Rotation paths and how fast each direction turns (degrees a step):
Each turn is a multiple of 5 degrees from 10 to 175, or 0.
Each row of a path follows its step; steps can be skipped.
Rotation 1:
step 0: [ 15  -9  -8  14   2 -10  18  14  -1  -5  11 -14   3   7   9   2  -3  -3
   2   1   7   8  -2   6 -20   0   4   9  -2   0   9  22  -8  -5 -10  12
   6  16  -1  -6  11  -6  -5 -19 -15  11   3   1   6   1  18   7  23   2
 -13  -9  -4  -9  -6   6  -1  16  13  10]
step 1: [ -6  -2  -1 -11   1  -2  -2  11  -8   5  18  24 -10  18  24   9  -5  11
   3   7   5  20  17   2 -13  -3  -9  -3   7   3   9   5  -3  -6  -9   3
  -6   2 -12 -14  17  -1   0  -1  13   5   6  -5 -14  10   1  14  11   4
  -8  -2  -1  12  -2   0 -10  11  18  15]
step 3: [  0   1  12  -3  10 -13 -15  -3 -11  -1  -4   2 -11 -18   2 -18  -8  -6
   5  -4  -2 -19   7  14 -11  11  -8  -6  11   3   6  10   6 -23   1  10
  -9 -10   8  -5   6  -1 -15 -19  -4  17  -5   6  20 -13   2   0   3   4
 -11 -12  -3  11  -4   9  -9  -3   0  19]
step 4: [  8  14   2  -6  17 -16 -17   3 -17   7  12   6 -11 -12  -1  10   1   5
  -7 -21 -14  -2  -5  -2 -11  -6 -11   3  -7 -17  -3  14 -14  -4 -17  15
  -3   9  -3   4  14   9 -13   7  -1  -5  -7  11   0  -1   5  -4   6  -1
  -2 -14   5   1 -13   4   9  -7  -1  25]
step 5: [-11  16   7  -4   3 -24   8  -7   0  14  -6   5 -14  -6  10   5   9   7
  -3  -5  -8  -7   2  -5   2 -15  -9   2   1   2   4  -3 -23 -12  17  13
   8   6  -1  19  22  -6  -3  23  15   9 -18  -7  -6   1   6  14   7   4
  -1   2 -10   2 -13  -2  -5  -3   6  -3]
step 6: [ -7   7   0 -22   8  -9   3   5   7   3  -5 -18 -12  -7 -10   4  15 -15
  11   5 -14   7   3  -1  10   1 -16  -7   6 -13   1  -5 -15 -17   7   9
   5   0  13  -8  -3  -1  -4  -7 -10  24  -1   6 -15 -16  13   7  13   6
   7  10  -6  -4   2  -9  -5 -16  12  -6]
step 7: [ 10 -10 -14   0   2   2  21   6  -8  -5  13   0   1 -15  -2 -13 -16   1
  -1  -9  -7   2  -7  13  -6  -3  -7   5  -3  -8  -6 -11 -12 -15 -15  13
 -10  -5   9 -11  -2   0   9   0 -10  12  -6  -2  -6 -12  33  11  18   0
   6  -3 -19  -2 -10  11   1   1   6  -2]
step 9: [-19  16  -6   9  -1  -9  20  -2   4  12  -9   5  -5  -2  -2   4  -9 -14
  16   7  -2   3  -4  -7  -2 -11  -3 -12  15  -2  10   2 -10  -1  -3  -2
   0   0  -7 -20   5   2  -5 -12 -12   3  -7   2  -5  15 -18   3  14  15
   5  -9 -11  10  -9  13   3  20  22  -6]
step 10: [ -1  -1  10  -8  11 -15   4  -8  -2  -3  -4  10   1  -2  -6  -8 -11  -7
   1  -6   8 -20   3   5  -9  -7   1 -22  13 -11   6  -1  14 -24 -28   1
   4  -8   4 -22   8   2  -3  -8  -2   9   7  18  -2   3   2  15  -4   7
  -2   7   8  17   0  -2 -12   4  16  -9]
step 11: [ -4  -7  11  -5   8 -12 -12   3  -3   8  13  -8   0  -1  -5 -23  -9   4
 -15 -17  -6  -6   6   5 -16 -12 -15   4  -1 -22   7  14   2  -2 -17  10
  14  13   0   0  -5   9   6 -13   1  -1 -12   2   5  16   1  12   0  -6
   3 -10  15   1 -16  21   0   1   6  -7]
step 12: [ -3   7   5 -12  -3 -19   7   3 -10  12  -1   2  -8 -14  -9   5   1  -2
   6   4 -11   1  15  -7  -9  -2 -19   5   6   9  -2   8   3 -10   5  10
   5 -17 -12  19  24   6  -4  -2   8   8  -4 -12   3  15  -1  12   4 -15
 -12  -4  23  -3  -9  20   6   9   5  -7]
[ 0 -3  2  0 -3  3 -1  0 -3 -1  0 -2  3  3  4 -4  2 -5 -1  4  3  0 -5  0
 -3  2  1  0  2  3  0  0 -1 -3 -3 -1  1 -1 -5 -3  1 -1  3 -2 -1 -5 -2  0
 -5  1 -2  0  2  3  3 -2 -1  3  3  0  0  4  5  2]
45
[ 1  4 -2  0  1 -2  2  1 -3 -2 -1  2 -2  4 -2  3 -1  3 -6 -3 -1 -1 -5  3
 -2  3  2  3  2 -2  5  0  3 -1 -4 -1  2 -3 -1 -4 -3  2 -1  1 -2  1  1  0
  0 -3  3 -2  4 -5 -2 -1  0  1  4 -3 -3  0 -1  1]
110
[-2  4  1 -1  4  1 -2  6 -1 -1 -2  2 -2 -2  2 -2  0 -3  0 -4 -3  4  2 -1
 -2 -3  4 -1 -4  5 -1 -2  0 -3 -2  0  6  1 -1 -1  0  3  1  0  1  5 -1  1
  2 -2  2  1  0  1 -1  0 -1 -1  0  5  0  4  5  1]
0
[-3  3  3  3 -2 -3 -2 -2  3 -3  2 -2  0  3  0  2  1 -2  2 -4  2  0  0  5
 -2 -3 -3  4  0  0  2 -1  1  0  5  1  2  1  0  0 -1  2  6  3  3  1 -3 -3
  2  1 -2  0 -1 -2  8  0  1  1  2  2 -1  0  0  2]
115
[ 2  2  1  1 -2  0 -5 -1 -2 -3  4  0  0 -5  3 -4  1 -3 -2  5 -5 -1 -1  4
  0  0 -1  1  2 -1 -2 -2  0  0 -2 -4 -4  2  3  0 -4  0  4  0  1  5 -1  5
  3  5  1  0  1 -3 -2  3  0 -3  1 -1 -2  1  0 -3]
90
Rotation 2:
step 0: [-18  19 -18   1  12  10 -12  -5   9  -9 -19 -10   1   0  -4   3   3  -3
   6  -8  -6   4  -3   2  -1  -3  -4 -10   9  10  13   5 -22  10   3  -7
   5  11  -5  14   0   6   3 -10 -17   1  -8  -1  19   3   6   7 -14   6
 -14  13   2  14 -13  -1   0 -11  16   2]
step 2: [-19   7   0   0   2  16  -2  -7   0  -3  19   5   4   3  -2  -3   6   6
  -3  -6  11  25  -5   6 -12 -23  10 -11   4  -8   0   6  -2 -15   5  -6
   5   7  22  10 -12  13   1  -7 -14  -1   3  -7   2   3 -12  -8  -4  -1
  -2 -18  -6  -7  16 -14   0  -8   7 -13]
step 3: [ -2   9  13   4   7 -11   2  -6   0   6   1   3  -8  -4  -6   8 -12   5
  -6  -7 -10   1  10   0  -6   7   7 -11   9 -29   1   4 -16  13  -2   7
  15   3  -1  15  -7  12   5  -4   1 -13   3  -1  -4  -6  18   5   8  30
  -1  12  -9 -11   3 -12   1 -21  -7   4]
step 4: [ 14  16   6   3  -6   9   4 -12  27  12  -2   0   1  -8 -10  -3  11  11
  -7   3  10   2   6  16   1  -9  17   8   5   0   0   6  -3  -5 -12  21
  22   0  -1  -2 -16   4 -14  19  -7  12   1   5  -1   0   4   5  -3 -16
   9  12  -8   4   6   3  -3  -8   8   2]
step 5: [ -9  -7   9   5   6  -6  -1   7  16 -12   1  13  10   1  -9  -6 -23   0
   8  13  -3   0 -15   4  18 -10   5  -6  16 -15   0 -11 -20  -2  15  -4
  13  20  -3  -1  -4  -4   1  -1 -18  11 -13  16   6  -3  -2  -8  -4   1
   9   2  12  -9  14   3   4  -5   2   8]
step 6: [ -2  21  15 -13   5  -2  -7  -6   3 -12  -8 -17  13  -5 -16  10   2  -5
   5 -13  -6   3  -5  -3 -21  12  -1   9  -3   9   3  -6  -4  -9  -8  -5
  14   9 -12  -1   8  13   8  -7 -13   3  -8  -2  23  13   5  -3  -6   7
   3  12 -10   5   4   4  15 -12  15   9]
step 7: [ -4  -6  -1  -2   3  -6   5  18  12  -2 -12  -7   6   4   6  -6  -6  10
  -5 -11   7  14  -6   0  -9 -11   6  12  12 -14   9   4 -16 -13 -18 -14
  -1 -15  -9  -3  11   2 -11   7  -2   7   9   3 -18  17 -10  -1   1  -5
  -2  10  -7 -23  19   5  14  -3   2  -9]
step 8: [-12   4   2   9  -3  13  -7   3  10  -7  -7  -2   3   9   0  -2   6 -15
   1 -11   1   6 -24   5   1 -16   1  -7  -2   0  -4  29 -13 -11   4   2
   5  -1  24   6  -6  -3  12 -15  -8  -9  -6  -4  10  -8   4  -9  13  10
   7   4 -23 -11   4  -5   3  -9   3  -8]
step 9: [ 14  23   5   6  -1 -15  11  -5  10  -7   2 -15   4  -5  -7   5  -4   5
  -3   0   4   1 -10 -13  -9  12   0  11  13 -20  10   8 -26   7  -8  12
   4  -3  13 -20  -4  -1  -2  -5  12 -13   0   0  -6  -3   5   7   0  17
  -5  14   9   0  -2 -16  -8  -8   0   0]
step 10: [-16   6  -8  -3  -6   5   6  -3  29  -3   1  -8 -14 -19  13 -17  22  14
  -7  -3  18  -2  -2   4   4   0   8  -5  11   1   1   7 -16 -11   7   7
   5  10  -4  -2  -4   8 -22  -4 -13  -3  -8   6   4  -6   7   3  -6 -20
   1   4   1   1   2  -6   3   6  13   0]
step 11: [-25   4  -6  11  15  -1 -13   9   7  -2  10 -16 -12   4  -3   7 -16  -1
   6   2 -17   3 -14   0   0  -6   0   2  11 -11  -5  -2  -6  14   4  -1
 -10  18   5  -5 -15   0   4 -12 -11  10  -5  10  -3   4  22   4  -7   3
   6   6  10   0  11   0  17  -8   1  19]
[ 0 -3  3  1  0  4 -3  4  3  2  0  5  3 -3  3  0  0  5  4 -1 -1  0 -6 -3
 -1  3 -1  1 -3  1 -1 -1  4  4  3  1  2  0 -2  0  1  3  3  1  1 -1  0 -4
 -5  0  0  3 -2  0  0  2 -1  4  0 -1 -2  3  1 -3]
0
[ 1 -2  0  3  2 -1 -5 -5  0  6 -2 -3 -1  1 -3  7  1  0  0  0 -1 -2  1 -4
 -5  6  1  6  2  1 -1  3 -2  3 -3  0  2  1  0  0  3  0  4  0 -3  1  0  1
  2 -4  0 -3  0  3 -1 -1  1  0  0  0 -1  2 -3  0]
130
[-1  2 -4  0 -2  2 -2 -3  0 -2  2 -2  2 -3  1  2  6 -1  3  2  5  1 -1  5
 -2 -1  0  0 -2  6 -2  1  2 -1 -2 -3  3  2  1  0 -4  1  2  3 -2 -2 -3  0
  2 -1  0 -1  3 -2 -5  0 -5  4 -2  2  0 -3  1 -2]
175
[-3  1 -4  0  2  2  0 -2  0 -4  3  0  3 -2  0 -4  2 -1 -4  4 -2  0 -2 -1
  0  1 -3  3  1 -3  0 -2  3  0 -3 -1 -3  3 -6  0  6 -2  2  0 -3  2  1  2
  4 -2  3  1 -4 -2  0  1  0  1  3 -1 -2  3  2  5]
70
Rotation 3:
step 0: [  5  -3   4 -15  11   5  -3   4   7  16 -19 -22  -7  -5  -2  -5   0 -11
  -4   4  19  -3  14  13  -7 -10 -15   8  10  -8  -1  -9 -15   8 -17  -9
  -1  -4   5   1  16   4   0  -3  -7  13  -7  22  -6   2   8 -13  -7   6
  -8  -4   2  -3  -4 -10 -18  -2  -5 -14]
step 1: [ -2 -13   5 -18   5  -5   1  13 -18 -11  -8  19 -10 -15  11  -5   4 -10
  -9  14 -16  -8  -8   0 -15   4  12   3   5  -4  20   8   5   0  -1   9
   8   2   4 -23  11   5 -12   2   8   1   0  -3   5   7  14   4  -2  19
 -11  -6  -2  10  15  -9  12   1   0   9]
step 2: [  7  26   3   3  -2   7 -16  -1   2  17  -8 -13   2   1   3  13   7 -12
   2  -7 -11  10 -11  -6 -19  -9  -1  10  10   7  -5  23   7   8  13  -3
  -8  -1 -14  -4   6 -12 -14  15  -3   1   5  -1   0  -5 -12   8   8   1
 -15   7   5   7 -10   8  -7  22   1  -3]
step 3: [  2  -1   1  -7  20   7  13   9  10 -12 -12 -11   9   5   0  -2   1  -7
   8 -11  12 -17   6   8   7   7  -5   2   5   0   7 -14   4 -10   8 -22
   6   2   6  -4  -1   4 -13   7  14   9  -8  16   9   1 -14  -6  -8   9
 -11   4  -6  -8  -5 -24 -21   6  16   5]
step 6: [-10   1  -7  10  -3   4   5  14   4 -20  -9   9   3   9   5   2  -8 -21
  -9 -14  12   4  -1  -3   5   6  15  10  16   1   9  11  15   1  15 -19
 -13   1   2  -6   7   1  -7   2   9   0   9   1  10 -10   3  -9 -22  11
   1  -5  -7  12   5 -14   3 -10  17  11]
step 7: [ -6   2   7   5  13  -8  -9  16  18  -5  -7   2  -3 -18 -13  15  -1  -8
  -2   0   2  -1   4  -4  -5   0  -4  24  17  -5  -2  -4  -6  15   0   3
   1  -1  -3   3  16 -10  -9   5 -16   4 -12  -8 -16   0  -1  -3   0   0
   9  16 -12  -9 -10   8 -22   3 -20 -16]
step 8: [ 16   7  -6 -33  -9   7  10  10   6  -5   5  11 -14   1   6  -9   2  -5
  -4   1 -13   4  -2  -4  -1  15  -2 -11  -1   4   3  -9 -12  15  -7  -4
  12   8  -4   2  -3  -1 -21  -3  -2  15  -6   9  10   9  13   5   9  11
 -10   5  -4   1   8 -25 -11  -9   5  -4]
step 9: [  1   1 -14  -4   1  -2 -19   5 -13  -1  -5  -4  10   3   4   5 -20 -10
  -3  -9 -13   6 -12  -5  -5  -8  10   7  13  -7 -15  11  10  11  16  -5
  -4   5  -7   4   8   1  -1   2   1 -19   2 -13  16 -11  16   2  -2  13
 -13   5 -26  -1  -8   2  16   6  10  10]
step 10: [ -5   2  -4  12  22   2  15 -13  23  -5 -13 -11   7  -2 -11  11   9 -12
   5  -3  -2  11  -7  14 -10  -9 -11   7  -2   2   0 -15   1   5   8  13
  -5  10  -3  -6  17  -6  -6   1  -4  11  -3  -1  15   0  -1   4  -2 -15
  -2   3  -6 -11 -18 -13 -26  -3   5  -7]
step 11: [ 11   2   0 -13 -10   5 -18  12   1 -24 -13   9   3  10  -3  -4   3 -11
   0  -8   9  -3   0   5   2  14 -17  -3   0 -18  19   7   7   3 -16  13
  17   0   0   2  -1   2 -11   5  -4   5   0   6   5   3  -1  -4  -3   6
   3  -9 -21   3  11 -19   2 -20 -12  12]
step 12: [  6   7   0 -11   4  -8  -5   2  -6  13  -9  -8 -11   5 -14  11 -18   2
  -6  -2 -27   9 -17 -13 -11  -4   2  25   3  -8  -9   1  -8  -5 -17  -1
  -1  -2   1  -1   8   4   3  15 -24  -4   2 -15  -3  -4   7 -10  -7   6
 -24  -6  -3  -2   2   9  -2  -2   3   0]
[ 1 -2  0 -1  1 -2 -2 -4 -4  1 -5 -1  2  0 -1  0  3 -5  3 -2 -4 -3 -1  2
 -6 -2 -3 -3 -1 -3  3  0  3 -5 -2  3  3  0 -3  0 -1 -1  2  2  2  3  0  1
  6 -1  0 -1  3  2 -3 -4 -1 -3 -3  0 -1  3 -2  0]
40
[ 1 -1 -1 -4 -3 -2 -1  0 -7  1  5 -1  1  0  3  0  0  5  1  1 -2  0  3  0
 -4  0  0  1  0  4 -1 -3 -2 -1  0  3 -1 -4 -4 -3  2 -1  1  3 -4  1  0  4
  0 -1  8 -2 -3  1 -1  2 -2 -2  3 -2  1 -1  1  0]
95
[  1   2   0   1   0   0   2   0  -2   3  -5   0  -6  -3   3 -10  -1  -1
   2   0  -2   0  -1   1  -3   1   4   0  -3  -1  -1   1   0   4  -3  -1
  -3   1   1   1  -2   4   0   0  -3  -3  -2  -3   1   3   3   0   0  -2
  -3   2   1  -2   0   0   4   0   0   1]
95
[-2 -3  2  1 -3  4  4  5  5  3  3  1  1  2  2 -1 -3 -6 -1  2  1  2  1  2
 -3  2  0 -1 -5 -1 -4  1 -1  2  0  1  3 -1  1 -2 -2 -2  4  2 -3 -2  0  5
  2  0 -2 -3  2  0  0 -2  0 -2  2 -3 -3  5  0  2]
140
